Each row has a name. Each question is about the rows just above it.

(77): -454	7	-111	-674	164	-458
(155): 272	258	-812	-27	-812	-304
(177): -43	229	485	85	-648	-434
(2): 210	340	306	373	-706	-96
(152): 397	466	-688	-130	-105	-189
(150): 347	371	-778	-8	45	220
(81): -696	-515	-279	173	43	207
(112): -494	61	425	-570	-39	-386
(35): -163	338	338	-196	104	698
The value that (155) holds more than once:
-812
Which value appears more than once in (35)?
338

(152): -169	-489	467	168
(204): -245	-279	-245	-245
(47): 692	692	692	692
(85): 153	603	380	12
(155): 775	383	-153	-770
(112): -38	76	-106	374
(150): -143	230	195	-143
(35): -227	-268	-295	-11
(77): -371	49	-331	-152
The value that (150) holds more than once:
-143
The value that (47) holds more than once:
692
The value that (204) holds more than once:
-245
-143	230	195	-143 is in which row?
(150)

(112): 10	-433	-30	19	46	-109	120	-14	-288	-54	-46	23	40	61	6	15	-131	4	-215	252	109	-58	-30	-36	-358	-257	85	2	29	127	-3	5	56	-51	-52	-9	-108	3	10
(2): 39	130	31	14	10	-139	-69	-112	188	-23	25	-114	-34	-7	-204	26	79	25	22	-11	-91	107	-108	97	-280	53	-93	-61	14	-104	4	-19	-34	-36	70	-10	120	-32	-5
(81): 10	-110	91	9	-8	40	22	-86	130	-51	22	1	-29	9	66	-8	1	1	522	-89	-94	107	-2	11	38	-63	-66	-19	15	72	8	-17	227	-31	-43	-39	-22	-3	-16
(177): 61	210	101	-8	-28	7	-53	-24	-483	37	66	-144	-19	48	-61	36	-66	-23	50	-122	-6	-42	48	-3	109	124	-102	37	4	-32	-28	6	-136	9	8	-16	63	-3	8
(35): 68	-5	-62	25	26	-80	93	-14	-216	-15	17	-269	17	3	50	-17	-80	8	88	58	-173	70	-12	-41	-406	-75	51	17	17	149	10	2	11	-11	17	29	-14	20	8
(204): 15	-79	-61	-9	18	210	-6	-40	70	-40	-62	-301	19	48	78	-16	-69	10	-54	23	-43	9	-21	-50	116	421	62	17	-16	192	-36	4	-2	73	-29	-4	-162	17	-12
(150): 24	96	129	-22	7	-71	-1	-26	11	-45	44	-161	44	-57	139	23	-24	-17	-180	-114	-67	-93	-26	-43	-464	95	-20	36	16	188	-23	-23	226	-97	37	-20	13	35	2
(152): 27	-121	206	-3	-5	10	250	-26	-217	-27	-78	-711	-4	126	1	72	-74	1	-424	70	68	24	17	35	-284	-74	-13	-9	20	16	20	-9	15	-38	-43	-6	72	49	-27
(47): 5	222	69	18	-4	79	-16	-41	-115	5	65	95	2	102	133	41	29	29	-176	-67	28	-44	-14	11	116	78	-90	24	2	11	6	6	-230	-46	-8	24	67	-51	16
Whose row is 5	222	69	18	-4	79	-16	-41	-115	5	65	95	2	102	133	41	29	29	-176	-67	28	-44	-14	11	116	78	-90	24	2	11	6	6	-230	-46	-8	24	67	-51	16?
(47)
The row with 24	96	129	-22	7	-71	-1	-26	11	-45	44	-161	44	-57	139	23	-24	-17	-180	-114	-67	-93	-26	-43	-464	95	-20	36	16	188	-23	-23	226	-97	37	-20	13	35	2 is
(150)

(2): -16	-16	-16	356	87	-195	-16	87
(152): 735	-357	-85	-723	-328	-328	-328	-328
(155): 97	469	276	322	0	-643	-441	341
Which value appears more than once in (152)?
-328
Where do 97	469	276	322	0	-643	-441	341 appear?
(155)
The row with 735	-357	-85	-723	-328	-328	-328	-328 is
(152)
Whose row is -16	-16	-16	356	87	-195	-16	87?
(2)

(150): 123	-180	-157	194	-326	129	156	301	378	100	-254	171	179	-123	212	-126	53	-132	294	-61	97	-63	-64	-55	-146	410	380	-251	-262	72	-55	-60
(47): -115	-124	-20	327	-239	122	79	291	184	52	-276	-37	-15	-93	280	96	-72	42	-168	-168	193	-168	181	184	-181	184	7	-139	-428	49	-38	-1
(35): 65	-148	107	180	-49	89	-173	45	-308	171	66	47	-135	183	-105	142	-412	335	-286	-286	116	68	245	238	44	-262	-689	158	-158	-103	149	104
(85): -55	-191	166	349	-299	53	-108	262	72	230	-89	-61	-94	-4	-4	78	-166	216	-326	-63	-84	118	8	15	181	-355	-326	146	157	-102	121	52
(155): 213	-77	-291	-291	7	158	199	-7	92	-175	-33	12	168	-205	-291	-212	161	-291	163	9	-46	-95	-135	-292	-34	329	473	-250	-18	-15	-185	-51
(152): -17	-170	-8	470	-437	208	53	493	264	296	-353	21	27	-232	217	71	-255	49	197	-352	64	-48	136	220	-153	225	-65	-175	-600	-6	-251	-95
(112): 180	60	-176	-255	348	50	-43	-398	-321	-94	248	82	-140	134	-180	-177	-51	-31	-350	96	-153	46	-168	-266	272	-211	42	66	214	-135	-41	43
(81): -55	-191	166	349	-299	53	-108	262	72	230	-89	-61	-94	-13	-4	78	-166	216	-32	-249	76	18	194	277	-64	-58	-453	-39	-318	-64	-33	32
(177): 271	-68	-475	-205	331	242	33	-245	-138	-171	177	74	150	-21	-225	-295	175	-124	-156	159	-60	74	-378	-401	344	71	517	-220	321	-108	-195	-52
The value that (155) holds more than once:
-291
Repeated in (150):
-55
The value that (177) holds more than once:
74
Where do -115	-124	-20	327	-239	122	79	291	184	52	-276	-37	-15	-93	280	96	-72	42	-168	-168	193	-168	181	184	-181	184	7	-139	-428	49	-38	-1 appear?
(47)
Which value appears more than once in (35)?
-286

(204): 343	-224	-224	209	116
(47): 671	671	26	-320	-44
(85): 39	88	383	58	358
(112): -144	-150	1	767	-114
(150): 360	-10	4	178	360
(77): -312	-312	-312	-204	-312
Which value appears more than once in (204)?
-224
Which value appears more than once in (77)?
-312
Repeated in (47):
671
Which value appears more than once in (150)?
360

(35): 254	206	-322	206	-430	-241	484	-221	626	95	206	-409	238	-281	303	-453	-158	321	440	635	206
(2): -151	-32	224	-108	298	261	-615	-440	55	466	-351	507	555	-30	326	61	-329	-605	485	144	-624
(155): 584	-261	-170	-104	-496	253	205	-496	-446	491	281	-507	-261	-517	-432	613	-261	295	-392	-93	-261
(85): 174	-96	12	268	-93	-318	591	613	-269	-148	14	286	-424	-11	161	409	-460	14	110	394	263
(47): -460	-39	-525	130	509	574	-140	-598	302	53	-80	-283	365	558	97	-129	168	-361	-80	-80	150
Repeated in (47):
-80
Repeated in (35):
206
Which value appears more than once in (85)?
14
Which row holds 584	-261	-170	-104	-496	253	205	-496	-446	491	281	-507	-261	-517	-432	613	-261	295	-392	-93	-261?
(155)

(85): -174	174	-103	-110	-256	-367	-186	-46	667	560	-359	18	102	96
(77): -163	-57	-179	-36	-176	94	77	11	375	-663	-102	-35	-60	-32
(112): -347	-89	221	-254	-201	31	495	237	467	-339	-31	-34	113	-215
(177): -88	-201	-175	-303	248	-536	-222	36	220	353	168	-536	-286	-76
(155): 64	-337	-413	366	-229	74	285	81	-43	-199	-300	-372	5	-193
(152): 32	-209	345	-52	41	131	212	94	240	-408	-44	-345	-172	-181
(35): -124	-25	20	-3	-143	-360	-188	-468	215	522	-146	-884	129	50
(204): -368	-104	106	-550	-203	-550	-115	527	-550	-442	6	-250	-110	-142
(47): -452	-353	-49	-428	-277	-214	284	200	456	-476	28	-333	-228	-41
(150): 166	-132	-269	-232	-30	-420	-161	-613	51	460	4	-542	171	205
(81): 246	-337	74	-1	-169	-298	368	-234	-217	655	80	-883	-131	140
The value that (204) holds more than once:
-550
Whose row is 64	-337	-413	366	-229	74	285	81	-43	-199	-300	-372	5	-193?
(155)
Repeated in (177):
-536

(155): -197	108	363	-175	-347	-153	108	-151	22	-308
(47): 363	363	363	-175	-347	363	363	363	363	155
(35): 192	74	150	71	2	313	222	317	166	184
(177): 53	39	-816	33	-87	65	71	-159	-16	155
Repeated in (47):
363
Which value appears more than once in (155)?
108
Which row holds 192	74	150	71	2	313	222	317	166	184?
(35)
53	39	-816	33	-87	65	71	-159	-16	155 is in which row?
(177)

(81): -196	-176	-310	-256	117	-130	-102	117	120	-53	-309	-676	117	47
(2): 120	-174	120	120	120	61	760	-204	-115	-282	-257	-159	-174	-174
(47): 61	6	-82	6	6	52	6	-29	-414	-29	-245	-109	113	-43
(112): 95	-111	20	69	-176	79	595	-39	-340	9	-118	134	76	-43
The row with -196	-176	-310	-256	117	-130	-102	117	120	-53	-309	-676	117	47 is
(81)
Which value appears more than once in (81)?
117
Whose row is 61	6	-82	6	6	52	6	-29	-414	-29	-245	-109	113	-43?
(47)
Whose row is 95	-111	20	69	-176	79	595	-39	-340	9	-118	134	76	-43?
(112)

(77): 32	409	-178	-443	643	-49	319	297	3	363	-107	104	-144	-74	206	-200	-313	26	-167	15	-559	-211	38	15	-4	-211	45	-60	194	106	15
(85): -347	-132	22	71	172	355	-465	-130	81	78	9	-429	24	-31	-74	132	-282	-225	-195	-591	-429	608	-219	-591	-73	-410	245	-429	-43	153	396
(150): 292	303	188	-154	331	-378	376	56	226	43	71	1	-134	-151	-163	26	95	-212	278	387	-216	-549	228	-347	-278	-55	3	69	210	95	144
(112): 341	254	237	-198	296	-278	180	260	171	-45	-185	-18	-128	-252	-133	-119	-526	-286	382	-1	-368	-561	343	-329	28	-27	-131	76	10	332	218
Which value appears more than once in (150)?
95
Whose row is 292	303	188	-154	331	-378	376	56	226	43	71	1	-134	-151	-163	26	95	-212	278	387	-216	-549	228	-347	-278	-55	3	69	210	95	144?
(150)
Whose row is -347	-132	22	71	172	355	-465	-130	81	78	9	-429	24	-31	-74	132	-282	-225	-195	-591	-429	608	-219	-591	-73	-410	245	-429	-43	153	396?
(85)

(204): 337	639	438	87	87	639	381	254	-263
(155): -46	327	327	327	616	44	567	583	327
(81): -46	-253	129	616	616	-220	-187	204	415
(85): -46	-253	129	598	616	44	567	583	98
Repeated in (155):
327
Which value appears more than once in (81)?
616
-46	327	327	327	616	44	567	583	327 is in which row?
(155)
Whose row is 337	639	438	87	87	639	381	254	-263?
(204)

(150): -206	326	-28	9	267	-91	-17	-478	214	721	-366	436
(152): -37	213	42	-292	316	-795	505	344	-545	-605	-425	420
(155): 559	-460	-138	416	670	569	-301	559	-639	-39	559	559
(35): -20	349	35	614	61	730	536	-91	-265	-511	-450	730
(2): -20	349	35	614	-265	654	-265	-265	-265	-511	151	730
Repeated in (35):
730
Repeated in (155):
559
Which value appears more than once in (2)?
-265
The row with 559	-460	-138	416	670	569	-301	559	-639	-39	559	559 is
(155)

(2): -20	-71	-233	-855
(77): 142	51	135	101
(150): 58	216	-114	-114
(155): -248	152	76	376
(47): -794	212	115	-407
(81): 373	243	-178	-219
(177): -221	-221	-301	-221
(204): -252	-177	-157	-284
(112): 442	-106	-184	396
(152): 87	-505	-341	-343
(35): 88	-119	-123	51
The value that (177) holds more than once:
-221
Repeated in (150):
-114

